In the data rows, 128 means zero.
Here are some points:
[ 52 143   0 195 109 153 189 176  71 143 152 151  60  51 171  99]
[188 116 211 159 111 135 111  48 182 104 164  80 181  97 115 190]
[137 125  96 150 111 136 163  79 175 146 183 100 134 130 131 232]
[176 126 136 105 121 115 150  59 138 175 113 112 146 143 132 191]
[106 124  60 206  83 182 138 131 100  84 195 136  93   4 129 101]
[152 170 114 129 102 125 139  87 153 167 125  71 128  80 155 205]
[103 150 192  59 121 103 102 183  97 117 122 113 151 115 116 143]
[ 46 135   0 200  95 178 154 163  75 140 153 128  68  49 175 108]
[159 102 143 113 100 105 147 118 131 111  86 147  89 144 123 110]
[ 65 166  73  85 124  96 146 255  80 137 115 159  28 113 161  66]
[150 167 208  68  83  70 104 159 193 130 147  75 127 101 119 212]
[142 124 167 143 164 126  97  87 142 124 108 112 174 174 115 110]
[ 82  75 118 103 121 170 152 199  56 127 172 171  75  34 122 101]
[106 111  36 161 109 137 189 189  74 120 128 171  67 112 146  51]
[ 58 110  18 146 182 163 187 167  15 157 102 174  78 125 139  54]
[133  99 148 136 172 156 133  97  74 133 102 113 199 110 120 126]
[103 153  98 182  81 106 113 128 157 124 103 100 102 143 151 123]
[ 88 131  98 142 181 130  98  92 115 165  92 111 187 208 144 116]
[135 158 255   0 170  64  68 169 154 145 104 129 174 255 110 142]
[ 80 159 140  77 119  89 118 199 117 135 131  99 123 130 137 160]
[142 118 186  83  98 121 124 141 130 103 131 114 125  59 106 149]
[127 149 112 114 174 105 123  86 119 174  72  76 181 165 147 185]
[ 96 119  64 169 114 187 147 158  65 102 154 154 114  23 143  78]
[126  97 125 158 174 163 108  36 121 140 106 126 188 142 107 110]
[131  90  64 248 143 194 124  83  97  95 162 147 144  97 114  62]
[164 118 161 143 168 139  99  86 142 124 100 121 187 164 116  94]
[140 141 153  44 170 102 129 122  96 178 126  81 155 104 133 224]
[121  85  16 168 186 169 196 125  65 138 131 182  99 157 123  59]
[152 118 112 102 204 125 163  43 116 194 117 136 161 194 105 159]
[146  70 184  97 146 168 152 106  90 119 130 148 153 109  76 133]
[ 99 147 105 165  91 129 135 191 104  99 120 169  69 107 136  45]
[157 136 185 166 102 147 115  50 176 131 176  65 186  91 108 204]
[107  98  11 255 142 194 153  77 117 109 169 159 124 104 142  64]
[ 93 127 121 127 191 111 112 116  91 165  98 130 177 223 116 125]
[163 111 118 148 113 128 174  47 172 154 179 104 124 118 109 204]
[161 145 211  77 154  83  77  94 186 146 105 128 167 222 142 149]
[196 140 246  94  63 100  89 123 222  93 182  94 123  69 114 202]
[ 62 120  11 118 149 160 179 210  26 154 119 161  60  80 145 101]
[148 133 194 136  95 137 105 115 148  80 100 110 144 126 116 105]
[114  98 177  74 157 140 135 159  71 138 121 124 163 147  87 136]
[140 109  69 183  91 168 148  59 139 112 170 104 133   7 111 179]
[136 126  36 243  69 175 150 129 140  76 127 158  50  66 154  36]
[ 64 137  51 129 147 138 161 231  49 146 104 165  82 148 140  54]
[127 132  11 219 154 152 139 130 118 116  88 154 104 169 174  29]
[ 67 133   4 168  99 148 159 195  98 111 135 167  47  66 177  92]
[131 125  26 219 102 129 150 138 153  98 140 175  64 127 150  43]
[126 129 164  89 163  95 117  84 142 186 144 116 186 220 121 180]
[128 128  62 214 124 144 134  22 177 112 152 109 153 142 134 138]
[ 97 122 123 139  99 143 125 200  73 108 157 149  85  49 138  80]
[133  96 132  79 225 124 149  87  81 175  82 150 170 200  98 118]
[125  95 132  76 187 144 161 136  57 152 101 143 158 146  92 122]
[ 92 113  37 215 149 204 162 122  49 132 126 142 119  72 149  66]
[ 81 122  88 129 172 167 134 183  24 129  87 151 108 130 136  43]
[ 78 125  26 201 198 169 149 144  52 158  90 126 163 165 152  68]
[ 98 144  62 122  87 132 146 214 106 111 128 180  21  71 149  72]
[127 114  91 173 108 126 154  80 196 130 146 163 101 175 112 118]
[208 110 255  68  80 107 106  98 221  85 168 119 140 114  84 186]
[153 148  81 196 107 146 147  27 187 148 176  76 143 107 152 209]
[ 88 160  61 122 113  96 123 156  98 156 106  83 123 111 158 149]
[147 113 200  65 125 104 126 117 149 147 153 107 155 148 110 192]
[153 102 213 104  62 132 133 130 159  79 179 139  89  51  79 151]
[ 95 127 121  81 139 154 118 198  37 116 104 144  95  65 129  71]
[119 126 186  62 159  56 115 191 147 131  87 147 138 255 116  97]
[102 161 182  56  79  74 103 224 134 114 111 121 112 122 142 144]
[111 136 102  88 103 114 142 157 134 135 137 125  78  91 133 162]
[115 126 140  67 134 122 127 172  92 136 103 127 114  90 125 142]
[130  94  48 239 152 197 121  86 114  99 157 154 141  99 118  59]
[122 140 157 123 135 112 121  98 154 161 158  79 175 140 115 218]
[189 106 184 174 116 131  92  48 206  93 124 126 151 140 106  97]
[120 126 118 192  40 146 108 175 142  52 177 135  72  12 159  79]
[114 127 188  55 123  96 117 187 108 108  76 134 116 172 113  97]
[163  97 165 189  82 175 124  67 136  89 156 130 134  72  99 122]
[125 122 137 142  99 146 111 195 102  82 113 158  93 102 129  35]
[100 167  76 151 174 105 128 100 133 180  61 117 154 222 165 115]
[ 55 159  75 109 118 125 118 249  61 123 122 145  76 100 156  87]
[169 115 120 119  50 100 155 130 182  94 152 148  56  57 111 144]
[142 130 149  88 129 132 130 107 118 158 163  81 164  82 114 239]
[123 109  81 226  85 161 152  80 142 102 179  94 127  76 124 141]
[ 82 106  44 173 132 155 154 154  59 118 150 147  99 108 124  68]
[129 178 201 108  91  87  82 157 168 128 166  50 176  81 132 236]
[134 151 206  63 156  93 119  95 166 159 130 129 160 218 123 169]
[139 163 139  70 174  74 130  87 163 182 132 123 156 217 132 166]
[ 92  98   0 194 185 148 175 125  80 155 130 183  97 150 132  80]
[154 130  97 170 102 123 137  99 131 112  70 113 118 121 145  89]
[ 83 150  25 172  90 133 138 102 130 148 137  79 104  80 151 163]
[120  91  66 185 211 189 130 127  22 132  79 143 182 149 133  47]
[130 132 180 194  39 116  94 129 207  65 158  89 127 110 117 123]
[ 81 174 125 143  69 118  95 229 128  81 147 146  80  53 165  70]
[103 134 146 118  75 137  89 228 111  78 148 168  57  58 146  72]
[111 132  47 171 145 150 141 165  53 128  50 163  93 130 163  20]
[ 51 130  46 174 104 166 157 184  60 139 170 130  75  48 148 101]
[116 135 229  18  94  74  85 240 145 111 120 121 108 112 114 145]
[144 131 189 155 138 114 106  27 191 141 188 108 182 165 119 192]
[139  86 150  92 212 142 122 185  45 124  86 191 131 181  92  42]
[112 143  97 183  26 126 120 105 190 105 177  91  97  46 133 166]
[115 136  85 166 158 142 144 116  73 147  64 125 143 139 143 103]
[153 150 206  67 201 121  72  78 124 172  82 122 229 224 126 153]
[131 132 178  55 223  98 121  99 118 216 113 125 201 244 106 184]
[131 144  91  98 140 119 163  75 124 172 148  90 139  76 153 239]
[139 119 181  87 134 106 132 158 110 117  56 139 139 175 124 105]
[ 84  91 112  79 160 162 153 209  17 139 124 167 100  74 113  77]
[107 144 139 109 127 136  99 224  65  94  71 155 112  74 163  54]
[125 158  88  93 169 130 146 100  90 180  96  63 168  99 163 237]
[125 169 219  82 186  83  59 117 135 182 108 100 220 242 135 161]
[164 110 208  99 167 135 116  31 182 153 183 121 188 164  81 174]
[153 164 230  99  95  90  73 131 195 117 143  66 185 154 137 187]
[139 117 167  32 226 101 126  74  98 190  93 130 204 229 103 156]
[ 85 126   0 255  91 191 179  91 101 104 163 139  81  39 162  86]
[117 131  90 180 112 148 133 162  96  82 120 160 104 102 151  38]
[158  80  52 191 155 155 162   1 141 135 137 143 133 133 126 116]
[ 55 117  93 125 157 149 132 204  34 143 120 158 124 112 112  57]
[140 104 126 176  66 147 149 181 137  71 163 184  35  80 119  37]
[147  86  79 129  68 145 153  94 152  98 160 134  63  40 127 149]
[ 98 105  72 105 176 166 159 193  17 151 109 171 109 120 128  62]
[144  80 156 117  95 156 156  90 137  94 202 127 116  20  81 169]
[ 74 127  22 186 111 143 173 144  84 134 124 148  67 100 150  47]
[144 113  98 160 122 156 139 167  95 103  88 176  86 107 128  28]
[171 116 211  99  46 103 102 157 194  59 199 126  81  57  97 144]
[202 132 255  77  67  97 112 144 215  82 183  98 120 119  92 186]
[152 129 166  60 197 120 121  95  87 180 109  88 195 141 132 193]
[116 129 171 122 103 118 130 225  98  74 139 160  73 126 135  40]
[ 89 138 152 105 117 111 106 247  65  97  92 152  87 152 143  45]
[138 181 198  55  72  68  93 194 201 132 150  75 120 122 139 220]
Then 12 other points, each followed by its number:
[140  83  33 206 135 167 179  99 139 102 140 193  74 109 125  65] 0
[188 145 187 166  89 127 104  51 204 101 140 106 136 109 124 169] 1
[106 131  53 133 144 138 160 188  62 133  47 172  78 128 158  31] 2
[161  59  76 214 164 209 139  59 102  93 155 171 134  81 105  63] 3
[108 142  76 146 189 121 121 102 108 178  62 133 160 202 151 109] 4
[124 104 172  49 198 116 114 112  95 147 101 147 164 216 101 124] 5
[158 117 226  78 131 103 113 146 184  93 116 147 137 200  99 108] 6
[181 146 207 155 116 123  78  20 215 131 167  95 198 163 116 168] 7
[107 148  15 180  87 139 151 164  94 113 106 153  49  52 179  65] 8
[132 121  55 224  67 174 165 135 135  89 133 171  36  79 153  47] 9
[ 81 108  53 167  72 162 163 167 101  94 194 162  42  12 130 101] 10
[146 141 133 147 158 148 129  47 128 153 116  77 191 107 127 203] 11
Which of these numbered points is nearest to each point below, ignoring the 3 directions in which the first points spread most? Its number follows each.
[104 141 123 131 136 126 122 213  70  99  74 166  91 137 153  38] > 1
[149 110 211 124  88 106 103 111 215  76 159 139 121 179 101 109] > 6
[177 150 195 165 122 133  77  28 212 119 158  99 201 173 133 150] > 7
[108 151 194 128  68  87  78 174 195  87 137  82 112  77 142 148] > 4
[110 137  60 185 135 119 121  71 147 154 105 124 150 185 139 121] > 4
[186 112 224 109  86  93 103 110 204  70 141 152 126 165  98 104] > 6
[137 139  88 172 122 174 145 165  95  87  89 158  90  93 148  26] > 1
[135 123 239  35 161  84  95 166 145 114  90 147 152 240 100  97] > 6
[144 159 255  68 141  58  55 112 211 134 133 116 179 228 122 138] > 7
[ 62 128  24 182 163 180 140 151  11 146  88 144 136 105 148  66] > 11
[141  97 154 158  90 126 121 183 167  55 151 179  84 151 105  62] > 6
[159 112 185  95  67 131 121 127 167  78 177 135 105  42  81 149] > 5
[155  62 138 169 108 174 154 147 110  72 178 178  68  64  82  51] > 3
[145 110 222  71 132 122  96 182 101  97  69 139 136 153 115  82] > 1
[107 131  73 154 100 128 160 220 109 128 120 182  45 134 150  26] > 9
[111 102  64 150 140 169 150 142  60 103 115 177  95  86 116  44] > 5
[150 120 123 172 166 142 129  53 126 138  95 129 173 159 123 102] > 1
[129 126 100 102 186 121 149  85 102 173  40 143 155 208 142  98] > 2
[148 120 114 136 147 116 141  93 150 124  70 149 123 201 141  84] > 9
[171  79  91 218 144 191 124  80 118  77 143 165 141 101 120  41] > 3
[160 132  93 158  36 122 134 108 197  77 139 127  68  48 134 125] > 2
[154 104  99 106 171 122 162  77 132 148  90 169 125 189 112 111] > 0
[143 124 125 112 135 102 141 144  93 132  57 138 111 167 146 106] > 2
[198 103 199 139 110 117 106  74 203  76 135 154 140 168  94  91] > 6
[156 167 141  43 127  90 129 165 142 167  88  79 140 138 155 198] > 8
[152 151 248 101 145  77  62  97 193 131 116 115 219 211 134 142] > 7
[112  67 114 102 243 179 137 165  28 129  85 189 149 171 110  53] > 3
[133  94 125 142 147 170 144 159  47 102 129 177 100  87 122  28] > 3
[163 107 216 123  94  91  94 123 224  77 148 153 123 164 100 105] > 6
[141 137 185  86 173 126  96  76  91 175 101  63 223 149 124 184] > 11
[157 120  70 229  80 185 147 126 124  55 119 166  80  53 144  21] > 1
[125 166 125  70 109  83 131 200 132 133  80 109  88 112 157 134] > 8
[ 83 119   0 191  76 169 188 166  94 118 197 158  26  25 138 105] > 10
[125  85  40 130 215 154 166 162  51 150  67 191 109 183 126  32] > 0
[134 162 212  48 158  95  87 141 134 157 120  69 182 118 137 198] > 11
[124 155 181  87 184 114  98 105  99 161 113  75 210 158 113 191] > 11
[ 98 134  77 148  91 105 167 201 117  92 109 177  28 134 154  38] > 9
[146  87  63 148 154 119 164 146  95 123  71 194  75 148 119  25] > 0
[116 120  74 154 101 138 169 184  92 117  98 192  45 117 133  41] > 9
[108 113 117 127  67 132 153 118 161 111 203 116  91  56 111 177] > 10
[130 117  98 157 103 134 157  97 128 122 113 122 113 114 126 111] > 2
[108 186 167 110 194  81  69 104 144 195  78 103 203 235 145 172] > 4
[111  82  36 228 140 194 154  93  99 114 165 153 110 109 125  81] > 5
[167  94 166 157 130 142 114  60 181  84 140 145 160 150 101 108] > 6
[160 178 133 112  96 102 118 115 173 141 114  80 138 107 169 203] > 8
[152 118 156 134 106 126 104 128 138  94  99 138 122 141 115  94] > 1
[142 142 163 169  89 117 111 116 154 104 118 119 127 129 131 120] > 1
[133 124  82 167 172 144 116 169  82 114  56 164 121 179 151  11] > 1
[138  98 137 114 210 158 120 160  65 130  78 179 153 174 118  30] > 3
[164 171 230 122  31  81  83 144 254  85 187  63 124  83 132 228] > 4
[144 121 228  65 134  69  91 164 189 101 122 148 147 211 103 109] > 6
[114 158 106 142 164  84 109 133 150 142  53 122 162 237 156  95] > 4
[127  96 117 194  91 190 132 140 107  76 165 161  98  48 106  39] > 3
[162 119 117 136 149 118 134  81 165 132  75 161 128 198 138  94] > 9
[140 141 190 190  39 127  85 121 199  73 164 108 123  97 119 111] > 7
[166 133 171 120 173 125 102  30 162 166  86 123 211 199 139 141] > 1
[166 169 190 160  74 101  98  99 234 105 157  84 140 125 134 205] > 4
[132 155 139  82 161  77 133 120 119 181 100 100 153 179 136 200] > 8
[184 157 209 152 126 108  77  25 186 125 161  99 210 157 127 171] > 7
[122 152 153 137  30 114 113 166 212  69 166 121  68  63 121 156] > 4
[152  80  63 235 108 214 145  82  80  88 159 154 108  25 127  71] > 3
[157 118 172 157  63 137 135 180 132  47 174 184  58  79 108  31] > 6
[147 173 200   1 113  70 132 194 161 166 116 103 112 152 143 211] > 8
[124  98 153 136 176 134 113  72 123 130 129 122 175 172  99 136] > 5
[143 102  58 210 168 174 128 109  91 110  92 151 140 126 142  49] > 1
[160 102 134 143 128 127 129  73 180 114 164 161 121 150  97 117] > 0
[ 98 150 121 186  40 143  98 187 156  44 179 130  78  28 153  73] > 7
[156 101 145 172 130 159 131  28 161 114 180 136 153 133  92 142] > 5
[179 137 178  55 118  92 149 111 167 140 113 120 130 166 110 170] > 2
[153 124 135 196  52 139 120  85 177  82 142 102 110 101 116 126] > 1
[151 158 216  52 153  99  87 142 126 153 116  58 183 113 131 206] > 11
[166 151 185  79 125 102 137 107 177 139  99 112 132 166 122 175] > 2
[127 172 179  62 167 120  77 130 108 173 139  52 200  88 146 237] > 11
[120 101 165 119 108 124 143 128 121 107 129 130 109 145 108 136] > 5
[110 159  45 123 142 130 132 121 103 151  76 103 124 101 155 136] > 8
[118 162 190  74 194  74  90 113 142 186  94 117 201 248 132 153] > 4
[124 132 107 133  88 144 123 199  95  76 120 173  63  61 151  55] > 1
[122 128  84 234 115 174  99 110 135  72 161 147 143 109 131  73] > 7
[ 95 186 192  82  94  82  66 219 149 105 112  96 129 119 138 139] > 4
[104 134   0 228 156 155 142 139 103 138 100 159 117 159 169  47] > 4
[136 126 161 136 124 117 107 144 107 123  56  97 152 155 138  90] > 1
[142  94 172 112 162 130 132 194 123 101 112 182 112 163 114  34] > 6
[ 99 122  40 255  90 154 153  49 145 137 154  95 113  94 131 148] > 4
[ 53 160  16 125 123 132 147 219  39 142 100 151  59 100 187  88] > 8
[115 145 177  75 133 117 100 166  93 128  93 110 160  91 128 145] > 11
[169 158 207  76 123 121 110 111 171 125 149  74 169  76 118 215] > 11
[157 159 112 147 140 122 135  63 142 157 100  85 158 139 144 184] > 8
[130 105  67 145 115 148 175 179  81  96  94 207  60 111 129  31] > 0
[130  58  92 192 159 192 143 105 103  85 173 177 120 103  91  75] > 3
[162 143 108 148 139 122 135  56 144 161  98  89 157 128 143 197] > 8
[180 143 127 167 127 109 111   8 225 154 115 131 152 183 141 155] > 9
[114 185  99  89 133  87 125 144 134 172 108  59 152 132 170 219] > 8
[117 134  95 193 155 155 109 155 103 100 121 150 142 164 131  65] > 7
[126 139 201  51 157  70 109 174 144 145  86 141 125 251 119  87] > 9
[100 125 166  74 100 118 128 151 130 118 181 108 112  85 101 191] > 10
[127  84  69 203 186 185 132 110  66 117 120 168 166 113 129  49] > 3
[149 115 119 168 119 149 122  82 121 119 101 112 148 108 123 109] > 1
[164 153 179   6 130  79 134 172 154 167  90 110 114 147 140 205] > 8
[102 183 103 144 159  82 109 136 165 162  52 118 145 230 163 103] > 4
[151 149 213 122 129  94  97  67 216 134 182 115 175 179 105 180] > 7
[128 169 180 115  63  93  76 172 170  83 127  99 131  71 147 140] > 4
[140  79  66 159 149 147 177  34 159 147 145 161 114 145 112 129] > 0
[114  91   0 229 196 184 162  62  64 132  88 159 142 132 162  59] > 1
[113 107  35 220 200 206 155  79  67 125  91 149 157 132 125  55] > 1
[139 140 154 121 133 146 111  75 139 168 157  55 188  52 140 230] > 11
[117 109  33 161 161 159 182 145  94 121 100 184  96 153 134  48] > 0
[131 113 154 184  53 130 138 188 152  46 164 161  68  78 123  40] > 6
[ 97 121 104 149 165 149 126 121  69 143  89  99 164 137 116 134] > 11
[106 118  67 214 167 183 119 116  81 126 132 146 153 144 133  70] > 7
[ 82 140 103 149 197 132  98  90  95 165  89 118 190 201 144 131] > 4
[162  74  87 172 151 175 162 105 124  98 133 203  94 116 104  49] > 0
[131 129 155  97  83 112 136 109 191 138 222  72 111  66 113 249] > 10
[128 182 154  43 119  65 111 197 173 176  96  74 119 157 170 227] > 8
[116 172 204  81  56  83  88 194 169  98 157 118  90 110 120 150] > 4
[165 102 126 153  69 132 165 104 174  89 131 160  67 103  96 104] > 0
[170 111 121 139 111  96 139  78 201 105 122 175 100 165 112  99] > 0
[141 133  76 226  61 166 137 144 137  72 133 152  59  66 141  45] > 1
[127 139  97 137 138 120 133 119 111 129  50 127 125 155 148  92] > 2
[157 172 130 185  71 106 119  58 227 113 140  90 113 122 142 171] > 4
[145 134  78 197  90 120 140  49 201 101 109 133 121 155 145  97] > 9
[121 132 144  79 141  86 145 175 107 139  71 137 106 183 117 110] > 2
[140 108 172 157  62 122 128 208 140  53 182 176  66  92 103  40] > 6
[104  99 124  99 112 125 145 143 108 128 160 140 105  68 104 168] > 10
[181 106 122 162 106 139 154  36 180 136 143  96 133 120 134 192] > 2
[146 149 231  42 191  85  55 109 146 163  89  96 218 241 124 144] > 7
[145 142 169 190 140 122  81  18 178 160 183 101 197 143 125 191] > 7
[140 182 186  47  78  60 137 168 203 140 152  88 105 137 150 220] > 8
[120 107 170 120 102 125 130 226  93  70 126 187  86 129 122  37] > 6
[161 110 185 126 140 130  96  22 183 136 172 119 189 156  96 183] > 5
[124 100 167  87  86 139 127 215  99  80 135 175  62  61 121  65] > 5
[149 172 255  23 179  64  61 136 157 164 100 118 193 255 138 141] > 7
[122  64 111 143 166 174 161 154  53 113 141 182 113  74  94  56] > 3
[148  66  43 196 150 194 171  99 111 101 164 185  93 116 104  70] > 0
[140 106  28 198 187 161 145  22 117 167  79 128 163 154 145 115] > 2
[129 100 165  75 176 124 149 148  75 122  83 140 136 164 102 118] > 5
[130 127 130 186  59 138  98 177 162  55 156 144  78  85 131  32] > 7
[ 99 108  24 178 191 193 148 138   6 147  85 162 152  85 160  43] > 11
[ 78 172  69 120 121 108 127 144 102 151  81 100 121 103 167 145] > 8
[115 127  40 255 116 168 149  99 137 107 153 148 118 128 132  70] > 7
[125 118 100 106 165 129 148 115  68 144  53 123 134 168 134 119] > 2
[127 143 116  66 118 102 120 171 116 138  67 120 105 111 143 141] > 8
[102 147  55 159  84 124 137 121 141 135 116 105  92  71 159 151] > 8
[108 118 145  86 143 147 123 129  86 144 115  87 156  83 129 162] > 11
[120 108   0 239 189 209 169  71  72 156  90 164 120 115 159  56] > 1
[137  76 108 177 115 202 149 133  86  89 190 172  87  50  92  76] > 3
[139  67 110 182 154 185 149 102 119  77 173 178 108 105  93  76] > 3
[144 108  32 185 192 155 152  28 110 162  93 132 178 159 140 105] > 2
[118 188  96 141  94  99 127 115 171 162 144  55 119 102 175 238] > 8
[ 79 162 141 116 129 121  91 155  83 143 139  89 154  88 133 170] > 11
[147 129 116 118 128 155 109  85 125 151 147  71 176  75 130 232] > 11
[163 125 222  71 143  99  95 130 170 118 132 141 141 210 105  90] > 6
[153 138  96 189  82  99 151  86 221 113 136 141  96 176 145  91] > 9
[149  96 108 169  71 146 163 164 124  70 157 190  47  79 105  45] > 0
[ 87  95  11 192  78 181 197 138 101 130 175 186  36  10 141 119] > 10
[139 123 137  84  92  89 154 148 138 113 117 129  76  87 119 126] > 2
[146  83 120 135  89 171 140 168 101  70 177 191  47  10  79  77] > 3
[102 136 177 121 172  96  77 138 126 143  98 114 187 217 127 114] > 7
[161 113  66 229  74 183 124 133 132  83 127 164  83  45 147  32] > 1
[194 128 196 159 136 129  73  11 191 129 147 114 197 146 118 150] > 7
[174 158 151 106 142 102 142 113 168 130 102 119 139 171 138 170] > 2
[176  98 126 166  69 132 165  86 186  95 136 158  64 103  98 102] > 0
[173 161 239  99 111 102  83 119 189 119 137  80 170 152 130 186] > 1
[126  97 122 130  85 147 159 106 150 120 189 109  92  45 107 181] > 10
[ 90 148 110  91 122 121 133 239  68 119  88 166  75  93 152  38] > 2
[146 115 176 153  46 133 125 197 146  58 178 175  58  84 106  48] > 6
[123 116  92  80 146 130 174 219  39 132  71 195  66 140 144  30] > 2
[199 119 255  76  79  72 103 118 222  87 188 114 128 139  98 181] > 0
[171 139 235  76 172 112  76  83 168 155 129 110 194 215 117 162] > 7
[ 93 137 102 153 164 142 118 106  64 159  96 105 181 144 139 121] > 11
[127 110   0 255 143 206 166  59  92 118 136 165 113  99 141  76] > 1
[121 105 116 200 126 155 109  40 174 126 174 109 162 124 114 136] > 7
[135 119 175 126 148 129  98 127  79 120  91 122 173 142 106 112] > 1
[105 107  46 145  73 132 166 112 153 115 194 112  70  37 125 171] > 10
[174 135 235   7 186  73  93 116 144 168  64 146 179 255 121 140] > 9
[ 42 107  54  85 150 146 168 233  41 141 130 153  71  86 142 104] > 10
[134 147 188 106 156 104  55 131 161 118  73 117 185 215 143  96] > 7
[154  96 201 131 112 121 107  83 206 107 178 134 127 161  80 126] > 6
[140 168 215  74 161  97  95 145 119 155 106  76 203 168 130 184] > 11
[ 54 159  15 121 118 128 154 227  50 139 117 147  60 101 185  92] > 8
[112 149 160 103  73  89 100 183 165  93 141 104  88 100 131 137] > 4
[140  76 110 179 141 186 146 106 108  85 169 182 115 123  91  75] > 3
[145  88  65 209 118 179 145 107 134  92 151 177 103 128 120  61] > 6
[138 166 178  41 145 115 120 156 127 162 110  90 163 120 135 221] > 11
[ 90 160  37 149 118 131 132 214  57 125  69 139  74  86 181  54] > 8
[ 81 105  65 111 127 164 170 183  55 128 156 163  59  27 137  98] > 10
[141 136 108 182  64 159 139  69 175 100 139 114 103  28 122 155] > 2
[111 104 133 113 172 126 140  92 134 130 145 138 139 191 101 125] > 5
[167 163 242  61 190  86  53  96 139 155  63 110 207 229 132 140] > 1
[ 95 144  66  72 123 124 156 227  49 129  70 186  55  99 161  68] > 8
[138 108   0 255 129 176 158  63 132 119 122 160  97 115 158  44] > 9
[125 125  55 194  53 141 167 179 141  79 158 179  30  97 137  48] > 9
[182 155 255  29 195  76  79 120 145 155  80 133 201 253 114 134] > 1
[120  91 172  77 154 124 146 150  82 138  79 157 130 158 115 109] > 5
[114  93  99  93 162 155 154 184  29 130  86 173  97 123 120  44] > 5
[168  68 172 142 106 172 153  78 126  89 183 143 125  71  77 131] > 3
[110 129  91 177 161 147 129  59 143 147 118 104 172 167 135 143] > 4
[119 109  42 249 126 168 134 123 156 107 150 148 110 104 136  57] > 7
[125 138 202 108 173 107  84  79 164 168 155 110 209 199 116 181] > 7
[117 122  50 251  83 183 142 108 123  97 143 135  91  47 148  58] > 1
[ 98 119 149  94 145 129 127 234  66 113 120 171  97 124 116  51] > 5
[ 68 121  18 131 168 156 171 187  40 163 113 157  92 132 144  67] > 10
[165 164 181  92  91  82  99 138 185 132 135  79 159  92 153 192] > 8
[172  78 201  74 168 118 128  96 131 124 102 149 161 174  86 101] > 3
[111 147  38 169 148 157 153 169  58 132  43 164 100 132 163  15] > 2
[165 118 121 143  53 119 147 125 193  82 143 139  45  58 118 148] > 2
[130 128 135  38 109  91 150 181 126 133  70 126  84 136 135 135] > 2
[138  80 127 114 172 129 142  86 123 134 120 148 152 176  98 124] > 5
[157  83 155 127 187 152 123  52 130 137 120 129 180 155  90 112] > 3
[119 153 208  74 164 120  90 115 114 176 128  72 219 164 123 198] > 11
[176  91 207  84 165 140 113 103 134 107 115 162 147 187  84 107] > 3
[133 116  69 150  88 144 174  79 146 131 192 138  80  39 112 177] > 10
[148  86 157 110 193 170 126  61 122 125 108 149 183 167  94 119] > 3
[160 138 234  54 114  71 106 160 179 131 141 109 141 183 116 171] > 9
[118 149 140  76 164  85 120 176 160 148  66 150 117 248 132  99] > 9
[127  66 113 149 182 169 140 145  73 113 145 173 134 151 108  63] > 3
[148 141 166  80 177 107 109 131 135 142  50 145 142 225 119  95] > 9
[188  97 176 175  94 136 100  49 203  71 126 135 143 128 115 105] > 6
[143 132 122 210  61 163 115 154 129  66 140 148 112  56 134  29] > 7
[123  96 104 102 217 139 127  83  80 175  73 161 177 201 108 122] > 5
[175 145 154 118  52 102 130 100 228 119 167 105  96  70 135 214] > 8
[153 161 181  33 151  61 124 173 139 159  98 124 139 204 131 181] > 8
[163 109 177  94  51 111 144 125 199  67 161 148  58  39 101 146] > 0
[104 105 173  61 196 108 120 127  96 151 107 134 174 223  94 127] > 5
[165 142 132 136 133  94 147  42 204 156 165 114 141 193 124 181] > 9
[105 141 112  93 112 136 130 241  64 108  92 167  64  88 162  53] > 2
[183  76 222 113  69 137 112 116 176  59 146 149  95  96  96 103] > 3
[120 115  98 238  79 185 124 123 115  70 157 150 107  51 124  67] > 7
[134 192 245  89 163  61  51 140 172 152  95 100 214 255 142 145] > 7
[142 164 162 184 115 108  95  37 207 138 164  93 180 177 146 165] > 7
[124  99   0 252 118 179 151  79 130 105 120 162  95 119 164  58] > 9
[165 162 148  98 103  82 117 113 168 144 101  90 137 167 145 172] > 8
[158 157 167  88 155  64 122  88 187 157 103 131 135 224 133 159] > 9
[128 113 197  59 143 115 124 222  48 101  83 183 104 139 111  31] > 3
[108 137  48 212 115 156 151 142  73 110 104 155 107  71 144  59] > 1
[142 145 238  91 159  90  72 100 171 152 121 102 197 209 121 181] > 7
[138 143 182  65  65  86 124 180 151  97 133 124  67  86 119 147] > 2
[108 173 148  92 205  75 112 113 157 201  90 127 186 255 157 161] > 4
[218 116 255  83  94 104 114 101 205  85 173 126 139 121  84 179] > 0
[132 145  72 236  50 158 117 138 145  61 159 149  76  70 158  57] > 7
[183  78 150 184 119 158 115 126 162  48 137 184 114 100  98  33] > 3
[114 145 103 190  36 131 111 114 174  87 174  83 105  39 129 158] > 4
[140 131 209  57 165  83  70 153 130 119  81 133 181 228 107  91] > 7
[197 131 219  64  54 101 136 145 214 102 166 106  98  73 107 207] > 2
